One vector is turned by the same rotation once a tick. Each row is the vector after some number of ticks, and that number follows the row.
The counts run from 0 to 124.
[ -10,  337,  177,  -89,  -23,    4,  -42,   67,  171, -174,   46,  144,
  -19,   43,  264,  108, -301, -120, -292,   67,   77, -236,  103,  -55,
   48, -231, -321,   26, -194, -310,  -49,  -70] => 31
[  55, -199, -140,  -56, -246, -480, -188, -261,   80, -148,   69, -104,
  -13,   47,   70, -122,  -17, -293, -146,   -6,   -6, -143, -146,  -55,
   65,  333,  126,  -34, -121, -148,  299, -105] => 89
[ 167, -111,  197,  253,  108,   87, -196, -124,  287,  174,   -6,  223,
   10,  -22,   67,  -44,  -13, -299,   44,  124, -313,   96,  287, -260,
   55,   35,   41,   55,   20,   81,  262, -129] => 117
[-101, -152, -284,  110, -256,  -72,   91,   79,  -59,  186,  191, -281,
   31,  -31,  253,  -63,    2,   22,  283,  -55,  176,   -6, -220,  233,
  139,   56,  -48,  372,  -52, -168,  140,  119] => 7
[ 116, -166,  -63,  187,   20, -374,  -91, -139,  103,  -41,  131,   27,
   16, -154,  -13,  -92,   -4, -468,  -13,  184, -214,   -4,  127,  -25,
  219,  353,  125,   40,  198,  -46,  234, -120] => 120
[ -27,   41,   88,  157,   -8,  148,  253,  292,  146,  343,  253, -188,
  -92,  -38,  149,  108, -110,  126, -112,  -49,  -95, -144,   11,  -35,
  212, -435,  110,   59, -134, -281,  -18,  -52] => 104
[-166,  -49, -113,    8,  -79,  227, -197, -153, -278,  -17,  128, -231,
  -72,  -50,  319,   57,   70, -163,   -1,  -31,   18,   82,  -45,  123,
  144,  256, -268,  460,  210,   72,  -44, -121] => 67
[  70,  296,  148,   40,  -13,  -81, -156,   51,   35,  -90,   32,   20,
  -75,  126,  262,  -81, -226, -313,  -87,   67,  216,   68,  125,  272,
 -133, -129, -347,  -78,   74, -334, -215,  -41] => 62
[-391, -346,  120,  -92,  -41,  -41,  152, -246,  -16,  363, -193,  -25,
 -269,   94,   87,   69,  243,  186,  -80,  -30,   65,  288, -137,  -32,
   27,  143,  -16,  -25,  217,   39,  129,  -76] => 77
[  41,   32,  -35,  -76, -205, -545,  -71,  -97,   62, -249,  118,  -60,
    4,   59,  149,  -81, -161, -240, -130,    8,  116, -240, -123,  130,
   83,   33,  -45, -113, -168, -358,  183,   42] => 91
[-163,    7,  -87,  -78,  -82,  170,  -43, -119, -258, -202,  131, -232,
  -18, -129,  204,  166,   43,  -24, -120,    9, -150, -271, -169,  -68,
  399,  142, -117,  381,   35,   71,  124,  -88] => 99
[ -71,    2, -235,  140,  -78,   22,  285,  150,  -61,   23,  288, -247,
   81, -318,  181,   77,  -78,  -69,  204,   90,  -56, -233,  -68,   86,
  345,    5,  -14,  387,   70, -102,  154,    4] => 38
[ 134,  104,  356,  293,   78,   99,   29,   25,  270,   26,  -61,   -8,
  -91, -228,  135,  -29,  -32, -158,  389,  246,    0,  -44,   15,  -25,
 -132, -300,  -47, -292,   78,  100,  139,   40] => 51
[ -90,  -99,  179,   65,  -86,   42,   36,  -25,  -29,  598,   -5,   90,
  -90,  237,  130,  -54,   16,  238, -146,  -88,   20,  165,   -1,  171,
   86, -267,   68,   85, -172, -337,   31,  174] => 11
[ 135,   65,  356,  239,  117,  137,  -53,   14,  383,  168,  -52,  219,
   43, -125,  172,   32, -152, -172,  268,  157, -115,   51,  182, -228,
 -100, -229,  -96,  -85,  -63,    2,  267,   52] => 115
[ 110,  -72,  293,  141,  -91,  100, -323, -155,  341,  187,  -98,   87,
  -33,  159,  229, -105,  -53,  -12,  160,   -6,  -10,   64,   13, -240,
 -258, -227,  -77,  -89, -320,   67,  242,   98] => 84
[-132,  -82,  175,   29,   87,  169,  240,  140,  125,  457,   78,   17,
 -167,   62,   45,  174,  -22,  181, -348,  -97, -156,   35,   90, -186,
  209, -247,  136,   51,   -4, -190,  -17, -194] => 106
[ -32,   48, -127,  208,  -50,    3,  317,  257,  -33,  176,  324, -190,
   29, -256,  119,   74, -149,  -14,  195,   88,   -2, -190,  -78,  159,
  300, -161,   46,  261,   78, -168,  128,   63] => 39
[-233, -198,  166,   33,  143,  -19,  304, -211,  -22,  264, -197,   80,
 -199, -155,   18,  175,  182,   57, -111,  196, -142,  110,    8,  -66,
  244,  153,   99,  -88,  429,   69,  163,  -55] => 46
[ -16,  -35, -120,  197, -190,   73,  155,  197, -114,  304,  259, -434,
  -46,  -59,  232,  -66,   -9,   27,  249,  -63,  173,    8, -143,  347,
   28, -231,   35,  166,   -9, -194,  -89,   82] => 71
[-170,    9,  147,   37,   29, -130,  420,   -4,  346,  -11,  -79,  121,
  -51, -287,  116,  131,  -50,  -11,  301,  266,   73, -176,  -74, -103,
   49,  -76, -142, -216,  105,   35,  296,  101] => 112
[-148,  -18, -151,   21,  -97,  124,   87,    9, -175, -180,  239, -382,
    5, -196,  224,  177,   22,   43,   30,   -2,  -88, -336, -252,   -8,
  409,   41,  -27,  311,   31,    9,  144,  -40] => 100
[-169, -146,  210,   39,  -39,   92,   35, -182,  -68,  586,  -94,  112,
 -139,  225,  124,  -21,   60,  247, -268,  -96,  -23,  168,   25,   29,
  138, -170,   79,   62, -119, -231,   82,  132] => 12
[-119, -143,  170,   91,  -63,  156,   72,   26,  -15,  594,   55, -120,
 -165,  212,  148,   -7,   43,  162, -105, -154,   82,  276,   -7,  140,
  -39, -276,   85,   82,  -33, -215, -140,  -57] => 74
[  60,  292,  206,  -13,   29,   88, -247,  -28,  -42,  -47,   30,   50,
 -107,  150,  313,  -15, -176, -284, -186,   53,  149,   77,  176,  230,
 -108,  -95, -329,   84,   57, -259, -224,  -34] => 63
[-138,   62,   49,  -82,  -63,  296, -265, -153,   13,   55,   62,  122,
  -73,  187,  400,   70,  -53,  -91, -132,  -84,   87,  181,  112,  -89,
  -93,  124, -422,  410,   -7,  -47, -109, -118] => 2
[  31,  182,   88,  -47, -195, -380,  -43,  -34,   79, -216,   43,  -64,
  -18,   84,  190, -100, -262, -183, -205,   22,  130, -276, -112,  162,
   59, -112,  -75,  -94, -220, -428,   66,  100] => 92
[ 210,  -48,  265,  267,  112,  169, -173,  -54,  361,  173,  -16,  276,
   48,   -9,  140,  -16, -110, -228,  134,  148, -227,   53,  298, -298,
  -51, -150,  -33,    0,  -41,   58,  271,    2] => 116
[  83,   53,  358,  184,  -92,   58, -212, -108,  240,   -9,  -76, -110,
  -82,    0,  181,  -55,  -36,   39,  204,   68,  -20, -182, -211, -167,
  -81, -383,   32, -259, -275,   45,  250,  151] => 20
[  65,  117,  326,  203,  103,   70,   90,   13,  420,  118,  -29,  240,
  -18, -227,  184,   77, -113, -128,  337,  198,  -21,  -87,   59, -170,
  -74, -291, -160, -149,  -58,   31,  259,  114] => 114
[ 146,   45,  -23,  141,  -16, -515,   52,   31,   25,  -92,   81,  -72,
   15, -178,   23,  -69, -149, -442,   17,  196,   -3, -121,   73,  289,
  169,  112,   52, -152,  143, -282,  138,  -15] => 122
